Each path below is one point turned by a fixed rotation once a step. After each direction that follows a path, write how fast that rotation turns it, in degrees per step (0 if it stays still).
Each turn is a multiple of 5 degrees from 10 to 175, or 0.
Each row of a path follows its step; steps can be skipped.
path 1
step 0: [-1.19 -1.29 -2.00 -1.76 -0.16  1.20  1.54  1.80  1.88  0.41  1.29 -1.83
  1.32 -1.79 -0.14  2.69  1.25  1.63  0.33  0.78  1.64 -0.35 -0.37  0.73
  0.04 -0.18  0.82  1.20  1.15  0.86  1.96  1.05 -1.04  0.55 -1.61  1.20
  0.32  0.65  2.32 -0.12 -0.32  1.44  1.36  2.33  1.31 -0.06  0.72  0.46
 -1.24 -1.45 -1.17]
step 1: [-1.86 -0.09  0.04 -0.27  0.50 -0.90  0.74  0.89  1.65 -2.81  0.47 -1.00
 -1.87  0.78 -1.45  0.98  1.24 -1.08  1.71  1.74  2.26  0.54  2.15 -0.20
 -3.63  1.30  0.62  2.04  1.38 -0.80  0.95 -0.62  1.55  0.58 -0.87 -0.06
 -0.21 -0.25  0.10 -1.29  0.58 -2.20 -0.08  0.15 -1.13  0.78 -0.92 -0.85
 -1.67 -0.79 -1.21]
step 3: [ 0.40 -0.93 -0.46 -0.61  3.12  0.48  0.07  0.53  2.46  1.03 -0.36 -0.78
 -0.93 -1.98  0.99  0.71  0.14  1.16  0.75  2.48  0.23  1.70 -0.85  0.95
 -0.77  0.04  0.53  1.89  1.37 -1.17  1.14  0.18  0.22 -0.12  0.70  0.32
 -0.82  0.85  1.11 -0.83  1.63 -2.05  1.54  3.75  0.26  0.67  1.12  0.59
 -1.84  1.44 -1.38]
step 4: [-0.31 -0.26 -0.39 -0.85  1.20 -0.42  2.08  1.96  0.19 -0.49  3.60 -1.58
  0.89  0.52  0.68  0.52  0.84 -1.14  0.81 -1.29  3.03  1.13 -0.61  0.23
 -2.26  1.91  2.61  1.37  1.37 -0.08 -0.01  0.31  0.78 -0.55  0.01 -0.62
  1.57  0.23  0.57 -2.28  0.82  1.44 -0.44  1.03 -2.04  1.32 -0.68 -0.65
  0.01  0.94 -0.17]
step 5: [ 0.13  0.11  0.75  0.23  0.24 -1.97  0.37  1.47 -0.55 -1.05 -0.22 -3.75
  1.39  1.11  1.77  1.24  0.22  1.81 -1.08  1.86  0.80 -0.92  1.52  0.27
 -1.17  0.23  2.09 -1.84  0.18 -1.30  1.88  0.31  1.58  0.59  1.20  0.91
 -2.66 -0.34  0.94  0.48  1.84 -1.27  0.70  1.17 -1.15  1.16  1.53 -1.42
 -1.38  0.36 -0.28]
step 6: [ 0.76  0.89 -2.04 -0.16  1.75 -0.15  2.21 -0.41  2.13 -0.62  0.54 -1.53
 -1.34  0.65  1.89  2.02 -1.37  0.04  1.60  1.86 -1.26  0.39 -1.10  1.76
  0.56 -0.17  2.73  0.81  0.74  0.92 -0.04  0.77  0.71 -0.60  1.90 -2.11
  0.98  0.14  1.13 -0.09  0.76 -0.72  0.80  0.54 -1.46  0.98 -0.08  0.84
  0.51  0.92 -3.10]
step 9: [-1.28  0.63 -1.07 -1.91  0.78  0.38 -0.02 -2.85  0.81 -1.71 -0.45 -1.54
 -0.65  0.33  1.49  2.84  0.34 -0.67  0.82  0.80 -0.73 -0.81  1.53  0.67
 -0.46 -0.05  1.63 -0.26  0.48 -0.49  0.89  0.45 -1.33 -2.20  2.11 -0.68
 -1.20 -0.97  0.45 -0.53  1.21 -0.67  0.45  0.03 -3.19  1.15 -2.82 -0.55
 -1.72  1.06  0.00]
step 10: [ 1.29 -1.89  0.09  0.34  2.95 -1.76  0.09 -0.44 -0.08 -1.50  1.97 -2.65
 -0.87 -0.19  0.21  0.15 -0.62 -0.21 -1.42  1.01 -0.11 -0.38 -3.23 -0.34
 -0.14 -2.40  1.73 -0.58 -0.15  0.86  0.05  1.50 -1.25  0.35 -0.25  0.89
  1.66  1.05  0.58 -0.88  0.54 -0.77  1.53 -1.57 -0.49  0.04 -1.08 -0.79
 -2.47  2.06 -0.53]
step 11: [ 0.41  0.49  0.43 -2.02  1.59  0.06 -1.94 -0.33  2.18  0.52  0.57 -1.72
  1.29 -0.96  0.80 -0.02 -2.49 -0.64 -0.15  1.62  2.35  0.20  1.80  0.15
 -0.47 -0.07  1.19  0.94 -0.54 -0.09  1.92  0.81 -0.74 -1.74  0.44 -0.64
  1.29 -0.16  0.03  0.43  1.52  3.16  2.54  0.48 -0.92  0.95  0.44  1.56
 -2.72 -0.59  0.43]
Speeds:
[-0.09 -0.53 -0.13  0.04  0.67 -0.13  0.04 -0.18  0.79 -0.27  0.09 -0.25
  0.77 -0.03  0.12 -0.52  1.09 -0.26  0.09 -0.10 -0.13 -0.02  0.31  0.11
  0.34 -0.06 -0.01 -0.35 -0.39  0.43 -0.46  0.21 -0.21  0.17 -0.37 -0.43
 -0.36  0.47 -0.28  0.50  0.71 -0.04 -0.15 -0.20 -0.05 -0.29  0.57 -0.36
  0.16 -0.22  0.06] -> 135
[-0.42 -0.11  0.08  0.79 -0.19 -0.50  0.06  0.45 -0.03  0.11  0.73 -0.06
 -0.25 -0.30 -0.03  0.15  0.14  0.15 -0.37  0.16  0.48  0.37  0.01  0.08
 -0.08 -0.45 -0.59  0.13  0.08  0.39 -0.13 -0.39  0.36  0.17 -0.63 -0.25
  0.50  0.02 -0.12  0.02  0.88  0.19  0.48  0.05 -0.33 -0.15 -0.77  0.64
  0.06 -0.13  0.59] -> 110
[ 0.80  0.13  0.22 -0.31  0.60 -0.02  0.57 -0.24 -0.28  0.02 -0.23  0.10
 -0.31 -0.74  0.00 -0.42  0.13 -0.05 -0.13  0.48 -0.84  0.06 -0.44  0.25
  0.20  0.44 -0.28  0.48  0.09  0.04 -0.06  0.50  0.28 -0.17 -0.47 -0.15
  0.59 -0.07 -0.29 -0.02  0.07  0.79  0.53  0.39  0.39 -0.07  0.33  0.11
 -0.29  0.27  0.34] -> 95
[-0.33  0.13  0.66  0.28  0.03 -0.19 -0.02  0.13  0.42  0.13  0.23  0.01
  0.37 -0.26  0.23 -0.41 -0.34 -1.00 -0.20  0.14 -0.03 -0.03  0.14  0.19
 -0.13  0.59  0.51  0.04  0.59  0.45 -0.20  0.69  0.19 -0.65  0.15  0.10
 -0.01 -0.26 -0.37  0.33 -0.34 -0.30 -0.16 -0.10  0.32 -0.27 -0.66  0.71
  0.33 -0.21 -0.58] -> 155
[-0.02  0.03 -0.24  0.35  0.29  0.30  0.31 -0.66  0.30  0.49  0.13  0.12
 -0.12 -0.73 -0.09 -0.17 -0.55  0.29  0.43  0.61  0.92 -0.15  0.12  0.38
  0.31  0.06 -0.07  0.19 -0.43 -0.32  0.43  0.26  0.21  0.25  0.09 -0.60
 -0.65  0.11  0.36  0.69 -0.43 -0.23  0.48 -0.01  0.08  0.31  0.01  0.14
  0.30 -0.45  0.18] -> 135
[-0.19 -0.09 -0.07 -0.33  0.51 -0.21 -0.47 -0.37 -0.89  0.31  0.35 -0.16
 -0.23  0.10  0.38 -0.27 -0.48  0.36 -0.29 -0.56 -0.02 -0.55  0.29 -0.06
  0.46 -0.40 -0.22  0.36 -0.15  0.31 -0.40  0.23 -0.10 -0.40  0.34 -0.37
 -0.29 -0.22 -0.45  0.16  0.31  0.34  0.52 -0.62 -0.28  0.07 -0.28 -0.25
 -0.50 -0.04 -0.80] -> 20
[ 0.00  0.65 -0.19  0.40 -0.47  0.71 -0.33 -0.38 -0.18  0.47 -0.31 -0.60
 -0.02  0.31  0.34 -0.41 -0.23  0.08  0.31  0.60 -0.32 -0.38  0.44  0.56
 -0.53 -0.32  0.17 -0.24 -0.17  0.50 -0.20  0.22  0.22  0.03 -0.50  0.24
 -0.43  0.47 -0.40 -0.67  0.42  0.27 -0.13  0.29  0.21  0.23 -0.34 -0.26
  0.31  0.16  0.16] -> 110
path 2
step 0: [ 0.71  0.81 -2.14  0.51 -0.04 -1.71 -0.22  2.13  0.88 -0.70 -2.59  1.28
  0.98 -1.31 -1.50  1.33 -0.78  0.24 -0.14  0.34 -1.67 -0.66  0.31 -0.47
  0.02 -0.57  2.15 -0.09 -0.55  0.87 -0.09 -1.94 -0.50  1.21  0.55 -0.99
 -0.49 -0.47  0.53 -0.99  1.69  0.95  0.52 -1.75 -1.51 -1.29  2.33 -0.73
  2.38 -0.72 -1.31]
step 1: [-0.37  0.11  2.04 -2.04  1.04 -0.68 -1.31  0.48  0.85 -0.41  1.31 -1.09
 -0.23 -2.27 -0.69  1.02 -0.60 -0.60 -1.04 -0.95  0.65 -1.73  0.42  0.60
  2.10  1.33  0.23  1.69 -1.95 -0.97  0.86 -0.71 -0.60  0.00 -0.21 -0.85
  0.83 -1.19  0.37 -2.66  1.79  0.35  0.05  0.19 -0.76 -0.83  2.51 -1.60
  2.11  0.52 -0.37]
step 2: [ 0.47 -0.69  0.49 -0.47  2.05 -1.68 -0.76 -0.70  2.06 -2.26 -1.65 -0.61
 -1.39 -1.53 -0.45 -0.04 -0.55 -0.51  1.06 -1.79  0.73  0.83  1.25  1.23
  1.21 -1.55 -1.85  0.61 -0.81 -1.66  2.03 -0.72 -0.04 -0.26  0.57  0.60
 -1.95 -0.06 -1.77 -1.07 -0.64  0.22  2.05 -0.29 -0.68  2.06  1.55  1.08
  0.72  0.42  0.10]
step 3: [ 2.40 -1.27 -0.76  0.75 -0.15 -1.83  0.14  1.01 -1.77  0.04  0.07  2.43
  0.34 -0.61 -0.86  2.01  0.08  0.30 -0.71 -0.28 -1.06  2.02 -0.35 -0.32
  0.37 -1.41 -0.36  0.18 -1.44 -2.70  0.54 -0.73 -1.83 -0.68 -1.06 -0.70
 -0.37 -0.38 -1.66  0.64 -1.03  0.32  2.28 -0.84  0.00  0.09  1.36 -0.44
  2.36  2.00 -1.08]
step 4: [ 0.42 -0.89  1.19 -0.91  0.72 -2.51  0.33  1.23 -0.66  0.17 -1.64  2.34
 -0.54 -1.95 -0.04  0.58  1.31 -2.32 -0.98 -0.22 -1.12 -0.97 -0.26  0.60
 -0.62  0.67  0.40  1.97  0.24 -0.16  2.20  0.58  0.26  0.14 -1.70 -0.64
  1.86 -1.05 -0.15 -0.55  1.76  0.94 -0.51 -0.12  2.87  0.50  0.17 -0.60
  0.97  2.15  0.34]
step 7: [ 0.28 -1.25  0.83 -1.05 -0.18 -0.82  1.29  1.19  1.49 -0.78 -0.70  1.14
 -2.51  0.02 -1.70  0.86  1.37 -0.43  0.08  0.94  1.29  2.11 -1.48  0.38
  0.76  1.63  0.31 -0.85 -1.27  0.58 -0.64 -0.21  1.38 -0.61 -2.55 -0.67
 -0.48 -3.60  0.16 -0.68 -0.38  0.28  1.38  0.40  1.46  0.51  0.16 -2.13
 -0.70  1.05  0.48]
step 10: [ 1.23  1.08  0.49 -3.73 -0.08 -1.08  1.15  1.92 -0.95 -1.60  0.98 -0.86
 -1.07 -0.87 -1.45  0.81  0.05  0.42  0.45  0.42  1.09  0.45 -0.39 -0.42
 -0.14  3.28 -0.99  0.51  0.85 -0.63 -0.74 -1.05  0.16  1.55 -0.78 -0.67
  0.22 -0.75  2.25 -1.37  0.82  1.15 -0.28  0.56 -1.45 -2.11  0.12 -0.52
  0.54  1.45  0.02]
step 11: [-0.58  1.27  0.01 -0.23  1.48 -1.13  0.51 -0.11  1.54 -2.75 -1.39 -0.79
 -1.38  0.26  0.71 -0.50 -0.23  1.18  0.96 -2.56  0.68  0.02 -0.36  0.10
  0.10  1.60 -2.51  0.17  1.01  2.10  0.71  0.16  1.48 -0.01 -0.68 -0.18
 -2.81 -1.05  0.43  1.02  0.39  0.85  0.63  0.48 -0.67 -0.61  2.20  0.44
  2.57  0.51  0.00]
step 12: [ 2.93  1.82 -0.80  0.51 -0.44  0.98 -0.26  0.57  0.34 -0.39 -0.78 -0.02
 -0.74 -0.62 -0.36  0.24 -0.41  1.10  0.01 -0.62  0.34  0.86 -0.55 -0.36
  0.04  0.18 -0.12  0.65 -4.06  0.53 -1.79 -1.40 -0.01 -0.11 -1.19 -0.93
 -1.16  0.48 -1.36  1.60  0.30 -1.01  0.51 -0.14 -0.74  0.19  0.91  0.22
  4.29  1.38 -0.08]
Speeds:
[ 0.20 -0.12 -0.14 -0.41 -0.68  0.15 -0.16 -0.04  0.11 -0.07 -0.30  0.08
  0.13  0.17 -0.60 -0.02  0.30  0.23 -0.63 -0.20  0.66 -0.71  0.63  0.00
  0.00  0.28  0.50  0.38 -0.04  0.47 -0.11  0.17  0.23 -0.21  0.09 -0.20
 -0.36  0.02  0.50  0.02 -0.41  0.35  1.08  0.24 -0.42 -0.56  0.04  0.42
 -0.33 -0.33  0.28] -> 35
[-0.59  0.55 -0.25  0.50 -0.16  0.57  0.06 -0.22  0.68  0.42 -0.13 -0.11
  0.16 -0.22 -0.11 -0.05 -0.30  0.34 -0.31 -0.31  0.38  0.36  0.38 -0.38
  0.01  0.03  0.37  0.02 -0.40  0.34 -0.29 -0.46  0.79  0.01 -0.44  0.34
  0.15 -0.33  0.03 -1.07 -0.12 -0.38 -0.08 -0.58  0.29  0.16  0.25 -0.40
  0.32 -0.08 -0.03] -> 60
[ 0.08 -0.25  0.17  0.27 -0.80 -0.29  0.39 -0.17 -0.04  0.21 -0.84  0.46
 -0.45  0.38  0.13 -0.47  0.00  0.12  0.03 -0.05 -0.24  0.03  0.38  0.10
 -0.01 -0.79  0.51  0.20 -0.33  0.05 -0.38  0.06 -0.17  0.30  0.44 -0.15
  0.40  0.20  0.01  0.22 -0.26  0.22 -0.26  0.17  0.81 -0.51 -0.51 -0.39
  0.71  0.52  0.07] -> 80
[ 0.50 -0.57  0.29 -0.13 -0.36  0.42  0.21  0.29 -0.28  0.62  0.63 -0.43
 -0.20  0.12  0.23  0.30 -0.21  0.43 -0.42 -0.36  0.28  0.08 -0.46  0.20
  0.31  0.20  0.50 -0.05 -0.11 -0.60 -0.50 -0.42 -0.04 -0.48 -0.19  0.20
 -0.13  0.50 -0.02  0.10  0.01 -0.38  0.04  0.21 -0.53 -0.42  0.03 -0.62
  0.04  0.61 -0.72] -> 160
[ 0.84  0.04 -0.42  0.28  0.30  0.07 -0.13  0.16  0.64 -0.32 -0.25 -0.41
 -0.63 -0.24  0.28 -0.14 -0.11 -0.91  0.28  0.23 -0.42  0.01  0.38  0.06
 -0.18  0.15  0.50 -0.81 -0.19 -0.16 -0.06 -0.31  0.61 -0.19 -0.12 -0.50
 -0.33  0.25  0.03  0.11  0.05  0.07  0.42 -0.26  0.36 -0.36 -0.39 -0.12
 -0.46 -0.25 -0.56] -> 155
[-0.33 -0.56  0.21  0.70 -0.32  0.65 -0.08  0.33 -0.49  0.38 -0.44  0.25
  0.14 -0.23 -0.54  0.39  0.34 -0.68  0.03  0.01  0.34  0.15 -0.42 -0.45
 -0.46 -0.04 -0.03 -0.24 -0.09  0.38  0.22  0.14  0.60 -0.26 -0.01 -0.30
 -0.21 -0.18 -0.09  0.77  0.53 -0.07  0.13 -0.04 -0.08  0.33 -0.03  0.44
  0.75  0.17 -0.45] -> 85
[-0.19 -0.13  0.54 -0.79 -0.11 -0.06  0.24  0.49  0.62 -0.08 -0.54 -0.12
 -0.47  0.25 -0.36  0.06  0.27 -0.30 -0.22  0.54  0.37  0.44 -0.03  0.25
 -0.28 -0.15 -0.47  0.39  0.57 -0.12 -0.32 -0.49  0.42  0.37  0.43  0.30
  0.08  0.59 -0.36 -0.39  0.30 -0.61  0.19 -0.26 -0.27  0.34 -0.57  0.27
 -0.23  0.17  0.08] -> 130
